In the data rows, 128 means zero.
Here are some points:
94 & 119 & 104 & 128 & 181 & 108 & 180 & 97 & 130 & 79 & 129 \\
89 & 104 & 89 & 136 & 189 & 105 & 202 & 86 & 121 & 75 & 129 \\
138 & 100 & 89 & 173 & 115 & 176 & 152 & 88 & 91 & 159 & 180 \\
143 & 120 & 135 & 129 & 92 & 117 & 108 & 155 & 120 & 162 & 112 \\
143 & 132 & 141 & 126 & 101 & 123 & 108 & 153 & 122 & 154 & 110 \\
97 & 129 & 123 & 112 & 168 & 109 & 143 & 115 & 149 & 84 & 132 \\
129 & 152 & 145 & 103 & 121 & 139 & 103 & 149 & 144 & 122 & 105 \\
143 & 106 & 94 & 172 & 115 & 180 & 156 & 89 & 93 & 158 & 172 \\
122 & 96 & 84 & 172 & 130 & 153 & 160 & 82 & 91 & 145 & 185 \\
142 & 153 & 156 & 124 & 113 & 129 & 107 & 147 & 129 & 143 & 114 \\
128 & 145 & 147 & 116 & 125 & 124 & 108 & 141 & 146 & 127 & 123 \\
142 & 101 & 98 & 159 & 93 & 183 & 138 & 95 & 95 & 168 & 162 \\
118 & 144 & 131 & 126 & 158 & 129 & 153 & 114 & 136 & 100 & 121 \\
141 & 108 & 123 & 122 & 89 & 122 & 107 & 161 & 115 & 162 & 101 \\
78 & 99 & 98 & 117 & 187 & 87 & 155 & 98 & 170 & 69 & 157 \\
109 & 143 & 121 & 117 & 149 & 130 & 148 & 121 & 132 & 98 & 112 \\
Here are 16 more points, each followed by its number:
180 & 139 & 146 & 144 & 100 & 126 & 135 & 138 & 124 & 148 & 98 \\ 0
137 & 156 & 154 & 118 & 118 & 131 & 105 & 146 & 137 & 134 & 114 \\ 1
144 & 135 & 145 & 126 & 101 & 125 & 108 & 151 & 121 & 155 & 110 \\ 2
147 & 144 & 144 & 112 & 113 & 128 & 105 & 147 & 145 & 128 & 109 \\ 3
152 & 148 & 150 & 117 & 116 & 128 & 106 & 145 & 142 & 129 & 110 \\ 4
128 & 147 & 148 & 116 & 128 & 125 & 109 & 140 & 146 & 125 & 122 \\ 5
153 & 128 & 141 & 131 & 92 & 128 & 110 & 158 & 105 & 166 & 99 \\ 6
140 & 100 & 117 & 122 & 86 & 120 & 107 & 164 & 113 & 165 & 99 \\ 7
104 & 139 & 120 & 123 & 163 & 125 & 157 & 112 & 128 & 92 & 119 \\ 8
90 & 119 & 119 & 111 & 179 & 96 & 146 & 104 & 164 & 74 & 151 \\ 9
137 & 98 & 112 & 174 & 104 & 150 & 146 & 94 & 94 & 157 & 168 \\ 10
154 & 98 & 124 & 140 & 80 & 113 & 112 & 165 & 95 & 183 & 102 \\ 11
127 & 160 & 157 & 123 & 158 & 129 & 128 & 120 & 147 & 105 & 131 \\ 12
137 & 136 & 140 & 116 & 103 & 130 & 105 & 153 & 130 & 144 & 106 \\ 13
129 & 145 & 141 & 108 & 113 & 131 & 103 & 150 & 145 & 129 & 110 \\ 14
125 & 148 & 161 & 125 & 155 & 107 & 135 & 117 & 126 & 112 & 135 \\ 15
Which three of these numbered points are nearest to each point below, ignoring the 2 directions in which the first points spread most? Their numbers follow each, nearest first.
146 & 140 & 139 & 107 & 115 & 127 & 102 & 149 & 151 & 122 & 109 \\ > 3 4 14
122 & 155 & 155 & 120 & 157 & 124 & 124 & 122 & 152 & 103 & 134 \\ > 12 1 5
96 & 120 & 124 & 123 & 173 & 101 & 133 & 110 & 169 & 89 & 158 \\ > 9 5 14
93 & 111 & 105 & 115 & 176 & 118 & 152 & 93 & 154 & 78 & 166 \\ > 9 5 14
147 & 149 & 151 & 121 & 105 & 138 & 108 & 152 & 118 & 148 & 99 \\ > 8 2 13
141 & 160 & 165 & 121 & 140 & 113 & 118 & 137 & 126 & 121 & 124 \\ > 15 12 1
86 & 98 & 78 & 139 & 189 & 107 & 211 & 85 & 115 & 75 & 126 \\ > 6 2 7
138 & 117 & 128 & 122 & 95 & 119 & 106 & 158 & 124 & 155 & 108 \\ > 7 13 2
139 & 142 & 145 & 120 & 106 & 128 & 106 & 150 & 130 & 145 & 110 \\ > 13 2 14
137 & 153 & 152 & 118 & 114 & 130 & 105 & 147 & 136 & 137 & 113 \\ > 1 5 4
147 & 93 & 119 & 137 & 76 & 107 & 110 & 164 & 105 & 182 & 108 \\ > 11 7 6
